In the data rows, 128 means zero.
Some points, one per row:
[ 97 119  67 116  76 115  98  93 137 120 114 110 114 116 140 127 131 134
 137 156 171 146 164 171 149 184 225 167 173 166 174 157]
[100 108 135 104  71 115 113 101 147 110 117 101 129 153 115 132 211 140
 138 141 141 129 116 142 116 124  85 130 122 128 136 144]
[130 112 114 145 137 127 127 155 149 148 145 134 143 170 122 131  80 110
 119 162  98 115 115 199 129 127 178 138 134 127 122 121]
[111 124 127 138  95 156 166 175  79 189 182 184 158 138 147 120 102 116
  90 134 108  88 101 112  95 101 114 116  99 105  89 110]
[123 127 147  78 112 113 110 103   7  98  92 130  83 119 106 101  75 122
 108 146 143 135 135  94 177 166 183 162 186 171 168 154]
[102  91 113 143 113 140 155 182 255 166 180 156 142 159 138 140 102 145
 149 122 125 136 147 168 152 114 131 120  98 126 119 136]
[128 115  94 109 130 128 142 166 106 152 159 134 156 177 129 141 171 137
 115 129 152 119 118  90  94 120  85 124 109 125 114 136]
[131 115  79  85   0 111 122 103 196 118 151 140 137 151 140 150 168 147
 151 113 164 134 144 137 130 119  84  95 116 117 129 128]
[162 156 208 163 162 143 126  99 187 128 114 120 137 121  75  97 112 101
  85 107  86  96 104 103 106  98  98 116 113 110 113 118]
[172 184 213 183 140 154 155 122  94 111  97  99 107 116  82 108  83 104
 101 117 103 103 108 127  90  96 104 122 114 110 124 122]
[117 121 117 104 107 117 115 141 118 122 140 150 152 189 154 150 112 144
 143 103 120 137 138 133 112 118  58 134 148 122 142 103]
[114 135 103 116 213 127 110 104  92 134 122 139 152 136 153 134 189 152
 150 129 137 148 154 228 156 156 234 160 163 165 170 161]
[107 111 113  96 130 119  95 121 112 123 140 144 149 147 129 126  97 111
  99 127 126 124 108 125 127 148 128 140 118 135 128 139]
[116 120 156 135 118 133 152 136 228 161 155 131 145 137 154 134  69 128
 116  90 122 114 129  64 144 142 179 152 130 148 138 121]
[104 120 178 104  41 114 121 108 130 131 138 115 137  87 147 144 146 142
 148 137 162 130 123 128 115 134 126 133 108 119 117 125]
[125 118 107 149 178 138 149 124 177 149 116 109 112 111 116 103 180 104
 108  75  75 119 117 114 111 134 161 111 106 119 130 139]
[168 173 152 134 185 132 128 107  68 127 124 153 102  44 139 113 102 115
 115 130  97 111 109  92  99 116  97 128  97 109 115  78]
[191 174 191  99 191 135 116 115 155 116 123 101  90 131 123  99 179  99
  79 102  99 102 106 137  79  87  79 137 115 113 128 105]
[150 111 163 137  59 137 135 157 225 170 149 165 167 160 141 125 117 114
 104  97 123 122 129 159 127 148 255 134 152 145 145 151]
[122 126 148 123 135 143 161 160 199 170 167 182 169 168 146 135 102 139
 148  96 151 123 111 194 136 104   9 100 106 113 123 112]
[102 113 118 106  85 118 117 156  85  96 124 111 109 129 131 122 152 145
 152  95 145 156 156 197 183 172 122 146 186 181 177 143]
[ 98 143 167 169 200 166 170 150 145 165 139 125 155 138 112 130 182 121
 119  86 126 102 103  63 127 107 112 103  98 115 117 100]
[119 116  97 112  86 110 136  96  73 118 116 100 165  71 162 127  79 145
 149 176 144 145 171 170 151 171  52 157 177 153 159 146]
[119 110  73  94 225 111 111  64 188 113  88 107 112 143 118 130 102 149
 169 199 146 146 141 148 150 142 160 150 144 137 138 132]
[123 117 111  94 238 117 109 114  88 111 111  87  95 107 104 117 155 139
 142 166 152 148 151 214 160 132 116 109 163 136 136 135]
[119 107 109 159 177 112 106 113  73 125 124 140 156 173 142 143 154 152
 128 120 130 134 117 110 121 121 120 115 112 113 119 110]
[141 150 176 202 216 193 202 149  96 163 134 110 114 147 123 101   0 101
 104  56 100 102 100 147  65 117  99 110  94 103 109 119]
[147 119 103  72 138 121 115 110 192 144 148 149 132 120 150 149 162 146
 133 149 135 140 128  76 115 142 129 116 106 116  96 120]
[128 120 124  92  77 108 126 139  50 101 111 132  96  84 110 121  95 126
 139 122 150 159 164 119 174 172 222 190 192 186 172 163]
[101 100  64 144 171 122 119 144 131 109 111 129 121 154 149 135  77 145
 151 128 144 163 149 201 122 157 235 160 148 160 161 171]
[119 116 118 100 152 120 133  90 107 142 132 162 141 167 183 148 114 139
 139 136 164 141 135 123 170 123  94 119 104 121 119 110]
[168 142 190 139 137 160 148 153 110 113 118 112  99  72  93  97  71 101
  90 136 115 106  92  61 126 107 101 101  99 104 118 110]
[120 105 153 142  76 117 118  83 119 104 101 115 122 115 110 119 180 131
 135 163 160 150 169 229 149 164 107 170 162 150 138 137]
[129 117  97 139  89 115  97 148 142 116 125 130 102 182 163 143 142 134
 124  87 120 123 113 157  99 124 153 121 125 123 136 111]
[126 111 126  85 205 112 117 129  54 110 102  96 100  60  89 103 146 104
 134 111 158 155 168 147 117 143  38 126 141 128 122 141]
[125 102 100 131  44 124 138 102 131 127 128 124 139 156 149 147 161 152
 155 141 135 126 139  76 118 133  99 144 119 113 110 110]
[149 161 133 195 170 152 177 171  51 118 120  94 110 125 103 103 142  94
  93  53  72  97 106  73 112 104 147 104 105 105 110 121]
[127 131 101 109 153 121 115 104  78 135 149 158 144 144 135 150  97 143
 157 153 139 142 147  87  98 131  77 132 131 112 111 117]
[112 133 122  82 186 110 112  98  67 112 105 120 109  67  84 109 146  99
 101 156 138 127 125 179 146 134 205 170 184 167 196 186]
[187 197 185 195 156 167 139 132 138 136 133  97  98 117 117  95 106 107
  82  88  93 103 103  65  91  97 149 102  84 109 112 114]
[111 132 118 123 119 149 155 166 171 165 161 140  94 119 131 112  79 113
 107 111 112 118 120 167 140 130  92 108 131 117 128 127]
[169 150 163 173 118 142 135 147 146 120 100  99  95 121 110  96 101 106
  97  86 117  96  99 124  92  86 156  83 122 114 122 110]
[108 118 118 150 143 112 120 159 170 118 129 121 108  95  92 104 136 110
 135 127 129 173 181 148 159 170 116 153 150 143 134 136]
[157 176 212 179  84 147 135 112 232 130 108 139 103 116 113  94  15  93
 108 154 109 111  98 127  71 110  97 110 108 107 116 121]
[118 138 143 110 181 108 131 132  24  96 103  99 118  92  90 108  83 103
 120  89 117 125 121 195 140 144 160 167 159 159 166 160]
[105 122 155 130 111 159 174 137 213 146 161 133 119 153 123 127 140 132
 140 126 135 139 117 168 132 124 114 110 133 118 124 110]
[111 116 116 131   0 123 128  74 166 124 148 130 154 126 156 140 178 139
 150  93 142 126 131  87 129 109 100 106  98 117 106 127]
[127 112 110  94 153 104 108 105 138 131 131 136 133 139 143 152 215 147
 156 119 156 133 146  95 113 109 116 110 126 115 101 117]
Then 24 other points, each followed by its number:
[156 157 167 170 163 167 187 171 157 160 133 100 120  66 101  93 104 103
  96 123  89  91 100 102 121 124  64 124  99 111 117 133] 0
[138 121 113 117 147 117 121  82 105 132 156 164 143 121 154 153 129 143
 156 244 135 136 134  87 145 115 137 106 120 118 128 122] 1
[109 148 115 121 121 122 118 116 123 135 141 145 144 146 177 135 149 140
 148 103 125 132 135 102 134 122 178 118 127 130 134 112] 2
[127 112  95 112 159 117 122 134 155 127 134 135 164 125 167 143 108 150
 145 126 119 132 123 139 156 110  61 155 113 113 107 121] 3
[ 97 122 124 127 154 115 110 150  78 127 132 145 167 173 148 149 107 142
 159  85 166 131 139  85 129 129 120 137 105 124 110 130] 4
[169 187 116 134 194 138 139 117 176 107 116 106  90  49  82 102  69  92
  88  65  89 101 104 152 108  98 145 111 127 104 126 122] 5
[130 136 126 143  50 118 119 112   0 117 123 148 144 162 159 148 169 142
 124 171 150 130 132 122 116 105 193 126 131 118 127 114] 6
[110 112  93 144  44 114 127  69 193 127 131 136 147 142 160 149 163 138
 148 126 131 140 133 161 122 130 117  84 132 120  96 128] 7
[122 115 132 145 128 125 117 128 113 137 119 127 149 154 122 158 126 141
 148 184 146 133 130 160 130 130 183 109 114 108 136 117] 8
[133 116  88  80  42 115 117 133  91 108 124 111 115 122 104 110 150 126
 126 157 138 140 152 142 180 159 134 198 200 187 165 183] 9
[103 109 125 106 220 132 123  85 236 142 158 141 138 125 161 155 157 144
 155 125 160 132 115 109 120 125  72 120 120 118 118 117] 10
[165 171 156 152 255 160 145 127 161 133 107 117 120  75  79 101 173 103
 115 117 104 101 102  81 126  98  75 112 110 107 112 128] 11
[112 126  58 162  75 114  99 175 140 116  89 106  80 107 106 111 149 113
 109  47 122 134 147 143 161 187 112 164 176 169 144 177] 12
[121 106 107 142 160 115 111 102 128 118 126 132 125 149 106 130 133 141
 148 180 141 156 150 175 157 155 210 177 170 166 180 150] 13
[120 111 144  96 199 123 122 128  62 129 123  97 103  96 153 137 184 138
 147 214 137 143 148 152 165 136 100 128 141 130 143 114] 14
[184 206 181 137 111 139 132 134  72 125 123 121 150 122  93 102 174  97
 108 186  91  94 102  53  99 104 151 130 112 111 101 123] 15
[118 114  97 103 143 124 101 170 141 120 131 117 138 178 138 140 234 142
 130 217 116 138 123  62 106 129 123 124 141 112 120 133] 16
[175 153 210 136 164 152 145 152 129 113 124 113 133  92  97 114 145 124
 121  69 125 127 128 124 103 110 112 128 127 125  95 113] 17
[126 110  97  66  76 118 115 114  73 118 109 136 126 136 128 159 169 176
 182 168 178 163 160 194 130 127  33 128 114 120 125  90] 18
[104 108 111  78 172 111 108 126  91 106 120 134 101 125 106 112 122 102
 145 158 138 146 143 229 134 159 200 157 179 205 182 188] 19
[179 180 190 129 231 145 147 160 155 129 119 133 131 151  95 106  29 102
  90 135  98  99 109  70  95 104  42 134  96 110 106 127] 20
[118 118 105  62 111 116 116  94 149 120  87 117  82  93 102 100 114 107
  97 118 116 129 138 142 154 139 234 185 178 186 184 205] 21
[166 175 157 177  25 144 130 135  90 107 111 114  87  84  82  96  82  93
 116 114 104  89  98 102  69  84 130 110 104 109 128 107] 22
[107 134 107  93 129 121 116 124 172 136 152 157 127 119 147 151 176 152
 133 128 138 132 125  98 147 129  84 118 108 117 112 120] 23
Which of these numbered points is nearest to each point below, ignoring the direction in which the first points spread most? Its number follows each.
[147 149 162 168 237 152 146 188 197 124 131 120  93 111 101 113 137 109
 104  97 147 126 104  91 133 109  85 134 120 124 147 115] > 11
[103 127 116 136 130 121 101  93  81 106 112 101 121 112 125 108 169 115
 139 158 138 147 148 171 186 182 130 207 203 198 205 196] > 0
[114  91 127 152 169 112 118 141 133 113 107 134 122 125 139 146 176 142
 140 154 135 131 123 201 145 129 127 101 125 116 118 117] > 8
[133 137 117 122 149 113 107 169 169 116 141 108 154 150 163 151 205 139
 141 171 135 129 144  24  79 128 152 104 117 120 119 113] > 16
[112 127  91 154  58 118 108 110 147 139 143 112 139 128 154 152 194 146
 133 161 123 142 132 236  94 117 139 138 117 110 111 120] > 7
[114 116 104 150  26 116 121 136 183 105  97 105 108  86 115 101  67 104
 115  73 118 125 142 216 135 175 160 177 170 153 168 127] > 12
[198 181 138 179 176 135 130 133  95 116 122 115 115  97  94  99  73 102
  88  91  99 107 101 169  98  95 156 118  96 110 117 115] > 5
[ 99 105 114 123 131 125 110 110 125 139 142 139 135 175 122 149 100 142
 128 163 140 124 129   0 147 145 149 117 124 112 114 121] > 1
[100 112  95  82  90 122 125  95 108 130 125 127 129 159 109 148 159 152
 129 217 139 129 123 159 167 117 160 137 111 120 124 122] > 8
[129 126 136 109 161 112 116  91 116 112 127  72 127  97 122 117 103 139
 115  98 155 155 153 188 179 149 165 159 201 161 154 180] > 17
[136 119 118 124 118 112 113 121  18 118 105  93 121 125 121 124 150 127
 135 124 140 167 158 172 190 178 203 156 163 172 184 169] > 17
[134  86 111 123  77 117 132 137 103 144 143 151 163 144 146 150 142 145
 138 192 125 123 123  69 109 129   9 125 135 124 126 118] > 18
[108 120 123  44 135 114 122 140 205 118 113 120 102 143 103 115 117 121
 127  79 158 146 150  92 180 180 226 223 182 193 188 193] > 21
[109 112 156 103  35 118 113 104  73 107 120  97 130 183  85 114  68 120
 143 150 149 152 171 177 176 170 124 178 208 190 175 195] > 9
[118 141 124 137 150 143 141 131 184 116  97 115 107 101 116 101  76 108
 116 123 120 112 124  20 103 131 174 126 135 118 119 139] > 21
[168 207 151 218 166 154 146 120  99 135 119 101 106 112  88 105  89 100
  89 116  87  90  95 185 160  89  69 102 115 109  87  99] > 0
[198 188 173 179 105 141 127 146  71 126 125 112 110  90  92 103  55 102
  94 110  92  88 103 126 101 112 102 105 115 106 123 146] > 22
[115 135  94 112  86 120 122 136 105 136 156 139 155 120 164 149 144 142
 139 129 115 134 126  87 108 122 255 100 101 123 120 115] > 2
[173 197 169 195 127 151 137 168 148 134 131 119 107 110 112 111 148  91
  97 147  93  93  95  70 108 118 108  76 121 106 119 114] > 15
[135 121 142 143 136 162 164 186 205 161 137 155 159  72 125 130  91 123
 117 119 111 107 112  97 119 115  66 109  91 114 133 116] > 0
[104 120 113 123   0 121 122 139  74 110 112 102  93 107 117 121 118 116
 130 154 140 146 144 163 136 150  83 168 170 172 171 180] > 9
[122 129 122  93 130 117 124  88 119 119 138 143 127  90 168 148  72 150
 143 154 154 158 166 191 132 157  94 132 145 131 124 123] > 3
[125  96 158 134  86 122 134 139 102 132 143 137 167 165 174 146 185 151
 141  92 141 138 122  99 148  98 187 125 105 116 118 122] > 2
[121 113 140 121  56 120 114  82 126 135 148 180 156 130 167 143 137 146
 136 157 122 137 140 167 136 115 113 119 107 117 107 104] > 7
[131 116 103 146 151 121 118 129  97 117 126 151 133 156 166 144  71 137
 150  92 144 129 133  98 128 124  99 115 119 117 117 123] > 4
[109  97 123  95 170 120 128 120 133 125 132 131 147 189 142 157  40 142
 140 129 108 128 131 205 126 133  84 101 122 130 116 105] > 3
[132 119 137  89 155 114 100 109  86 112 101 111 107  98 127 103 131 129
 132 156 139 146 166 199 177 163 163 174 143 151 138 128] > 17
[131 120  97 158  79 122 128 129 121 137 129 142 149 109 130 143 188 153
 136 103 144 126 142 129 127 144 174 132 153 150 161 134] > 2
[116  98 111  91 140 116 116 135  58 128 135 120 124 185 100 143  96 138
 141  68 140 129 124 121 139 139 151 110 155 110 138 119] > 4
